In the rows, zero is written as 128.
runs of hidden systems:
run 1, Q745 (11 x 18):
[[122 129 146  61 201 162  84 140 179  98 176 158  77 174 160  79 180  83]
 [148 163 170  70 124 152 181  73 113 114 130 213  88  61 126  63 129 126]
 [107 178 182 131 179 209 139 142 137 177 179 150 121  90 106 154 201 145]
 [ 82 178  98  83  80  79 197 133 112 126 168 136  91  95 114 174 177 138]
 [146 187 126 149 178 142 156 165  77 143 125 105  75 131  96 207  72 123]
 [ 67 128  46 133 171 112 111 143  99  69  89 126  74 159 122 150 152  98]
 [119 127  94 159 125 181 113  79  50 105  68 148  99  98 149 111  75 152]
 [102  85  95 182 130 190 100  90 101 165 103 114 160 103 123 130 203 157]
 [111 125  93 150  25 115 153  96 113 146 142  53 165  87 140 123 150 163]
 [186 115 109 162 110 128 157 166 151 184 106  40 159 152 116 170 112 127]
 [120 106  92 134 108  85 115 162 194  72  75  63 140 174 124 128  88  80]]
run 2, Q531 (11 x 18):
[[166  98 140 108 120 146  82 108 191 174 150  75 141 144  98 133 159 164]
 [167 139 157  80 116 126 117 133 202 143 115 123 120 119  67 129 113 153]
 [172 167 148  67 152 113  90 137 159 173 158 135 132 145 124 142 126 133]
 [130 144 128  58 141 124 142 147 152 154 120 181 112 143  97 138 146 109]
 [105 158 147  89 146 151 107 122 115 157 142 193 140 121 130 141 135 123]
 [ 84 128 138 121 141 108 134 110 121 129 149 172 131 117  99 145 166 102]
 [ 95 146 149 134 111 100 132 113 104 108 156 168 141 102 132 128 111 124]
 [116 126 139 146 129  98 161 117  93 121 176 129 123 130 142 130 130 102]
 [112 129 132 138  97 138 179 140 106 112 135 134 115 127 158 128 114 116]
 [134 123 138 166 134 156 160 120 111 136 134 121 121 128 174 146 134 125]
 [122 122 124 169 121 143 160 129 145 109  90 109 137 111 147 135 140 118]]
run 3, Q564 (11 x 18):
[[163 129 154 112 130 125 170 152 171 113  73 192 131 107 138 126 125 139]
 [123 151 137 122 129 111 117 177 142 110  88 186 167 124 139 115  94 116]
 [131 113 132 122 147 105 123 163 127 137  97 199 141 165 146 171 111 127]
 [107 122 148 127 152 101 102 133 102 123 139 185 152 159 144 137  87  87]
 [112 119 153 126 160 101 114 136 125 141 179 163 137 168 165 171 139 116]
 [ 99 127 167 124 135 101 154 120 118 130 200 145 125 144 126 144 132  89]
 [104 153 156 128 131 106 143 161 132 133 213  98 115 144 121 162 138 122]
 [106 148 137 117 131 114 162 137 133 131 174  92  81 144  79 175 120 101]
 [113 184 120 118 147 142 120 135 112 137 159  67  88 129  92 165 106 118]
 [119 162 102 117 154 175 126  96 112 159 125  80  78 119  79 169 144 121]
 [111 171  91 118 133 182 112  84  88 160 127  79 105  87  88 123 152 130]]
run 4, Q664 (11 x 18):
[[ 97 117 107 110 112 121 146  67 115 168  89 196 177  98 157 158 191 104]
 [ 59 134 128  98  69  70 133  95 118 136 174 128 167 137  94 161 111  83]
 [ 88 143  84  98 151  66 120 100 115  88 148 131  88 165 178 180 146  91]
 [140  90 120 146 146  90 145 111  89  91 103 129  90 183 111 157  38  88]
 [140 131 169 145 199 183  83  93 108 118 118 156 104 163 171 143  58 107]
 [135  75 201 194 154 148 136  86 139 104 111 182 156 108 141 112 114 126]
 [127 157 213 156 138 100 118 141 159 116 202 151 177  93 156 109 123 131]
 [130 127 138 175 160  56 141 189 176  75 165 109 144 124 152 122 178 122]
 [171 148 125 141 130  85 143 224 162  90 125  77 113 153 142 132  76 142]
 [157 129 116 148 180 189 104 207 151 119  70 122  97 160 130 144 108 162]
 [141 115 158 135 113 215 129 158 159 123  57 168 128  99  91  96  97 179]]
run 5, Q745 (11 x 18):
[[126  96 112 123  69 106 136 147  79 105 162 137 144 110  91   4 110 131]
 [146  90 140 108 101 220 131 188 127 194 143 133 132 160  85  95 125 156]
 [ 86 108 103  55  65 135 117 120 172 130 139 109 103 145  39 116 138 130]
 [169 180 109  52 135 174  85 109 130 169 124  89  92 145 114 127  77 122]
 [127 151  80  83 166 145 108 100 139 142  85 109 126 123  97  91 167  49]
 [103 178 122 104 109 191 147 104 107 134 112 118 143 100 165  85 116  72]
 [108 118 131 131 114 192 179  96 139 182  87 129 155 124 136 166 170  80]
 [ 80 141 141 143  85 137 155  79 158 120 136  73 139 131 154 185 119  91]
 [171 128 127 145 144 123 157  96 152 140  95  86 122 153 190 195 116 100]
 [138 116 148 187 166  97 139 100 174  69  88 103 137 124 169 134 120  84]
 [159 115 165 174 142 127 140 123 158  93  97 155 149 119 227 125 122 145]]
run 6, Q912 (11 x 18):
[[130 122 123 116 136 199  82 102 145 103  98 126 100 150 201 110 105 148]
 [119 124 124 161 171 140 132  70  60 125  90 192 109 109 148 166 117 126]
 [107 180 165 147 142  91 139 109 140  89 137 151 162  83 168 111 124  81]
 [132 113 128 174 109  67 168 180 116 135 151 116 174 142 150 167 123 114]
 [144 127 161 136  86 134 123 174 152 122 154  90 140 135  90 109  62 154]
 [176  67 126 137 133 134  97 118 149 123 137  97  98 165 132 122 116 182]
 [177 118 139 103 160 148 133  71 114 131 108 164  82 104  97  96 122 142]
 [155 139 131 127 166 123 135  83 145 139 112 144 154  97 159  99 190  84]
 [120 136 113 137 113 109 178 157 128 150  85 155 181 103 111 141 160  91]
 [108 149 124 140 107 127  92 191 173 131 113  94 184 134 112 143 114 131]
 [107  89  90 133 111 115  78 160 132 104 118 106 106 176  87 153  91 166]]
run 7, Q564 (11 x 18):
[[108 101 169 100  90 144 142 119 135 153 185 142 142 149 104 112 116 114]
 [101 127 140 105  95 116 107 153 150 117 191 115 112 156 120 145 117 164]
 [136 134 138  93 134 107 135 116 135 106 155 128  70 147  92 137  96 132]
 [129 188 123  90 161 139 100 135 140 118 152 104  88 131 134 127 118 113]
 [125 162 115  96 146 176 156 111 123 147 124 130  80 121 121 143 157 118]
 [ 97 160 114 123 128 179 129 138  94 141 135 125 116  99  98 110 146 122]
 [113 119  80 134 123 141 128 144 101 138 118 119 111 115  88 129 170 158]
 [136 120  71 144 123 114 119 120  80 121 107 100 116 115  98  94 126 128]
 [162 110  78 152 142 143 110 122 117 127  94  84 120 131 148 103 146 134]
 [147  99 109 157 122 164 142  84 122 120  85 109 131 111 157  93 136 120]
 [152 108 142 176 117 165 128 118 143 122  97 126 157  92 166  93 146 155]]
run 8, Q992 (11 x 18):
[[157 140 105 118 122 133 102 100  97 187  90 133 167 122 121 142 100 122]
 [121  94 135 117  78 139 128 110 137 164 132 117 172 139  87 110 114 103]
 [133 111 144 101  81 157 116 122 142 152 131 154 153 134 147 111 109 159]
 [141 113 186 102 147 158 103 120 166 140 134 166 138 142 112 121 112 129]
 [132 134 138  89 135 128 101 105 158 109 132 150 128 130 155  90 134 106]
 [159 152 142 112 168 146 126 144 125 130 114 163 125 116 139  82 125 105]
 [110 131 135 129 138 123 138 161 137  99 141 146 139 125 123  81 142  88]
 [120 132 121 131 135 115 144 175 109 106 135 174 120 129 150 112 139 137]
 [116 121 131 151 164 107 117 161 113 105 148 151 111 149 117 134 117 127]
 [123 112 102 145 147  99 120 132  98 101 148 123 106 148 147 124 134 128]
 [145 123 115 167 153 129 126 133  85 128 146 112 102 123 121 123 129 144]]
run 9, Q531 (11 x 18):
[[158 117 145  82 124 166  87 120 128 133 184 106  98 163 141  52  90 130]
 [127  91 134  91 103 177 150 166 171 138 170 118  89 154 105 100 182 159]
 [135 166 179 124 147 181 112 152 163 137 153 145 111  93 109 137 142 191]
 [139 181 133 118 177  92 110 146 165 131 154 116 119  96 107 151 184 135]
 [152 195 108  93 136  79 130 150 106 128 119 169 127  81 116 121 130 148]
 [137 167  94 102 155 118 121 124  56 175 156 143 126 125 117 131 140 101]
 [ 73 138  86 102  89 141 152 122  73 152 129 146 121 125 100 158 142 122]
 [ 93 135 131 142 111 152 134  62  82 157 138 135 123 105 130 182 122 138]
 [ 97 136 126 135  95 115 165  59 134 119 131  97 132 104 136 156 144  96]
 [151 130 144 138  80 109 172  76 122 142 127 120 158  96 174 127 117 119]
 [161 108 150 149 108 138 187 114 137 160 126 101 163 132 148 124 118  75]]
run 10, Q664 (11 x 18):
[[149 129 120 144 141 114 127 106 135 171  73 147 189  83  80 122 166 103]
 [101 181 110 103  84 109 112 130 134 151 122 120 195 107 160 137 139 101]
 [ 75 108  74 133 100  78 137 146 117 121 122 135 141 154 135 182 158 124]
 [ 97 127 106  92  98 106 110 129 125  95 125 122  91 175 116 158  62 128]
 [135 113 113 115 182 150 103 112  93 115 103 177  74 157 127 139 101 128]
 [136 105 172 135 142 167 122  93 116 120 112 170 134 119 108  78  82 101]
 [127 135 175 137 142 142 141 116 126 144 167 170 159 108 175  99 159 109]
 [118 108 157 154 103  87 167 146 166 113 175 111 159 129 130 125 159 104]
 [152 155 131 121 135  92 144 167 162 110 158  90 104 151 165 170 123 132]
 [157 121 115 151 167 134 132 157 144 114  78 103  88 153 109 166  98 138]
 [154 148 146 138 149 194 105 127 131 126  73 142 117 108 124 126  77 151]]
run 11, Q704 (11 x 18):
[[186 104 157 115 144  91 145 137 101 150 159 184 134 131 119  87 118 132]
 [107 147 136  96 112 129 109 183 110 126 152 183 158 122 117  67 121 123]
 [121 128 108 124 120  96 148 183  78 127 141 189 115 136 115 150 126 169]
 [ 92 125 114 130 167 152  99 170  79 130 130 163 110 165  91 126  99 103]
 [109 151  63  96 156 117 104 144  78 122 124 148  92 159 167 141 130 115]
 [125 138  92 139 148 131 152 116  46 141 141 116 110 149 142 123 105  72]
 [ 86 169  88 145 114 147 122 124  72 136 145  96 143 122 183 139 135 108]
 [ 82 120  92 179  98 117 154 104  86 130 127  80 140 132 149 193 128 114]
 [ 86 135 119 160 123 161  98 102 133 146 121  59 143 153 145 203 107 106]
 [123 115 100 127 111 147 130  74 172 153  93  61 132 152 159 202 151 108]
 [158 132 149 126 112 177 141  43 172 163 102  58 131 123 136 162 115 102]]
run 12, Q992 (11 x 18):
[[115  84 128 111  92  68 169 149 176  68 129 153  91 134  80 115 131 151]
 [141 148 106 157 178 120  55 165 130 103  86 140 129 150 186 161 103 170]
 [140  74 112 161 179 110 138  80 123 125 101 134 113 126  73 120 168  89]
 [114 171  82 160 107 110  94 114  74 113 131 104 159  75 163  85 134 143]
 [161 115 162 165 136 125 182 155 102 190 165 140 159 108 104 140 160 129]
 [ 96 133 120 104  68  71 107 152 142 106 192 102 128 138 108 131 118 166]
 [179 114 115 109 157 140 100 158 131 176 134 128 105 178 147 177 129 167]
 [106 102 101 112 145 155  82  86 145 117 121  83  90 147  65 122 133 120]
 [123 142  94 137 127 190 121  91 105 161 108 105 131 106 179 124 173 130]
 [114 159 165 137 121 166 175  97 111 160 142 131 129  71  78 140 144 116]
 [ 97 178 143  99  72 106 155 136 148 139 166 117 154 124 170 167 119 117]]
run 13, Q912 (11 x 18):
[[128  76 123 100 118 117 142  94 187 139  62 161 141 170 128 189 145  97]
 [165 183 135  83 169 124  88 162 132 152  91 169 148 147 122 145  66  97]
 [100  70 121 132 128 118  69 118 119 125 123 127 170 191 132 103  97  74]
 [145 112 127 115 119 122 128 174  97 102 108 209 123 142 150  81  84 150]
 [125 104 170 178 175 140  84 132 111 123 157 167 161 115 126  87 143 139]
 [112  94 147 154 128 101 172 165 155  70 123 180 120 119 112  99 157 131]
 [161 156 142 156 185 121 131 208 139 127 147 120 130 111 103 110 154 130]
 [108  86 107 153 125 151 143 155 147 101 125  79 110 146  67  96 146 105]
 [150 149  82 128 145 166 134 174 128 107  95  98  80 116 130  98 143 157]
 [103 137  83 157 150 173 111  90  95 124 108  86 105  95 100 122 162 128]
 [ 96 168  78 125 109 124 155 104 127  91 100 109 102  83 158 133 170 128]]
run 14, Q704 (11 x 18):
[[128 171 110 102 125  91 135 142 134 123 115 104 134 127  95 127  98  77]
 [154 166 102 128 141 145 127 152 113 173 135 104 124 107 126 143 166 150]
 [ 96 116  91 135 116 152 137 112 119 107  99 108 108 111  87 110 144 120]
 [139 134 126 149 149 139  95 100 110 119 146 106  98 120 145 136 116 166]
 [114  87 122 152 122 115 123 111 139 113 144 107 143 142 138 108 147 101]
 [146 137 137 126  97 112 127 131 142 122 147  97 133 138 156 133  90 137]
 [142  94 133 149 114 151 143 140 144 162 116 122 155 142 133 140 142 126]
 [128 129 125 111 106 153 121 113 148 129  81 135 132 129 122 138  98 135]
 [157 119 141 129 152 135 117  91 132 156 112 153 134 117 126 147 139 137]
 [120 135 143 104 125 120 112  96 150 125 130 139 145 111 114 108 128 108]
 [144 143 147 114 118 106 138 131 140 139 162 135 127 112 127 134 143 149]]

runs to name:
run 15 (2 x 18):
[[191 142 143  81 190 174  57 102 184 175 105 136 132 105  88  75 181 141]
 [118 209 122  64  85 110 124 126 149 138 162 132 168  60 128  51 180 110]]
 | Q745
run 16 (2 x 18):
[[ 91 156  80 110 128 120  56 128  87 117 102 170 131 117 120 122 118 159]
 [117 106  92 135 153  72 111 107  59 138 153 142 112 154  97 148 131 119]]
 | Q704
run 17 (2 x 18):
[[124 104 138 119  98 122 116  41 151 162 125 141 160 112 160 168 160 147]
 [180 176 163  94 134 129 101  75 133 170 127 131 146  93 112 126  89 128]]
 | Q992
run 18 (2 x 18):
[[125 151 153 123 112 153 149 163  77 147 162 167 126 109 104 102  98 152]
 [ 90 142 121 142 141 137 143 153 106 146 183 100 107 147 116 181 151 123]]
 | Q531
run 19 (2 x 18):
[[119 122 119 110 166 145 111 109  84 173 129 170 110 165 128 195 123 125]
 [ 56 138 114 103 123 150 124  82 138 101 101 155 113 125 119 151 135  92]]
 | Q531
run 20 (2 x 18):
[[ 67 103  69 135 119 162 108 104  19 155 139 143 147 132 106  56 153  69]
 [ 66 160  73 126  80  88 105  99  30 111 183 124 110 131 183 162  93 163]]
 | Q704
run 21 (2 x 18):
[[100  72  92 176 167 111 140 199  79 145 138 182 138 168 135 157 195 132]
 [ 76  91 132 164  65 104 142 125  69  68 159 147 101 124  88 117  54 173]]
 | Q745
run 22 (2 x 18):
[[150 140 142 143 106 112 161 129 107 155 138 176 143 107 209 191 146 197]
 [134 153 150 163 186 160 177 107 127 126  91 121 123 101 110 135 131  51]]
 | Q531
run 23 (2 x 18):
[[104 145 133 158 142 101 142 100 115 131 168 111 114 109 123 189 161 137]
 [ 84 133 143 135 134 149 120 133 170 111 158  73 119 145 111 143 140  97]]
 | Q704
run 24 (2 x 18):
[[100 125 101 172 103 174 103  88 165 105 100  49 154  94 166  96 175 125]
 [161 103 137 179  92  85 141  67 149  96 118  62 127 104 141 162  98 172]]
 | Q704
run 25 (2 x 18):
[[186 187 159 138 168  79 179 136 124 148 141 102 126 129 142 177  81  68]
 [149 114  84 106  67  80 172 164 154  99 109  68 114 164 122 115  79 101]]
 | Q992
run 26 (2 x 18):
[[136 106 135 207 182  85 131 130 110 107 123 138 145 116 128 140 151 114]
 [137 148 135 149 117  90 167 174 146  82 125 117 132 100  97  81 112 111]]
 | Q912
run 27 (2 x 18):
[[187  84 136 157 166 153 133 138 153 138  72 142 141 116 108  85 154 130]
 [ 96 134 126 157 121 112  86 124 147  87 117 137 170  78 119  79 162 141]]
 | Q992
run 28 (2 x 18):
[[179 142 171 206 144 106 129 215 130 151 113 135 194 106 123 154  93 175]
 [ 86 153 134 156 134 154  61 197 207  86 108 103 164 122 133 122 152 160]]
 | Q664
run 29 (2 x 18):
[[130 124  71 145 125 150 119 144 145 105  74  72  94 151 161 167 122 153]
 [172 128 103 137 154 170  89  85 142 125  58 113 107 113 152 120 132 158]]
 | Q531
run 30 (2 x 18):
[[120 127 187 156 154 148 135 138 164  91 171 129  84 111 109 134 142 169]
 [152 126 140 142 178 122 168 130 150 111 146 108  69 135 113 147 155 113]]
 | Q912
run 31 (2 x 18):
[[100 138 128 118 122 143  99 145 157 118 111 115 107 151 104 193  95 161]
 [141 141  88 107 150  88  78  92 124 119  90 127 109 134 130 158 111 137]]
 | Q745
run 32 (2 x 18):
[[ 64 173 114 126 143 137 100  97 113  87  94 156 117 121 166 168 103 107]
 [146 132 140 141 158 122 184  91  88 147 106 163 127 126 146 157 105  66]]
 | Q992
run 33 (2 x 18):
[[116 148 131 118 172 120  73 106 131 143 135 142 142 117 104 133 159 115]
 [105 138 112  98 107  78 113 121 118 114 137 161 139 109  92 111 133 135]]
 | Q531
run 34 (2 x 18):
[[134 133 181 131 104 167 150 128 124 120 168 122 100 102  59  93  87 153]
 [109 162 100 106 126 111  87 152 178  97 118  97 106 119  95 153 151 164]]
 | Q564
run 35 (2 x 18):
[[128 103 168 135  94 179 127 122 177 159 130 133 207 116 157  71 159 101]
 [145  65 181 182 121 106 147 167 177 144 131 145 187 135  88 131 141 135]]
 | Q531
run 36 (2 x 18):
[[188  91 116 194 160 148 167  73 140 110  20 122 140  80 145  88 153 105]
 [173 175 103 183 155  84 138 136 136 118  31 131 189  44 117 115 145 114]]
 | Q912
run 37 (2 x 18):
[[174  59 157 124 144  97 158  60 149 151 154 138 119 162 124 133 138  96]
 [157 129 193 142 156 129 134 127 163  88 200  92 102 130 162  79 116 116]]
 | Q745
run 38 (2 x 18):
[[114  90 148 152 145 122 104 174 197  52  95 159 119 149 125 114 125 163]
 [168 134 158 154 204 107  58 156 149  78 138 143 116 132 144  78 112 151]]
 | Q531
run 39 (2 x 18):
[[107 132 109  85  95 140 123 125 114 115  79 197 109 132 129 140  86 156]
 [112 154 142 134 169 116  51 106 113 136 160 150 155 129 161 140 138 131]]
 | Q912
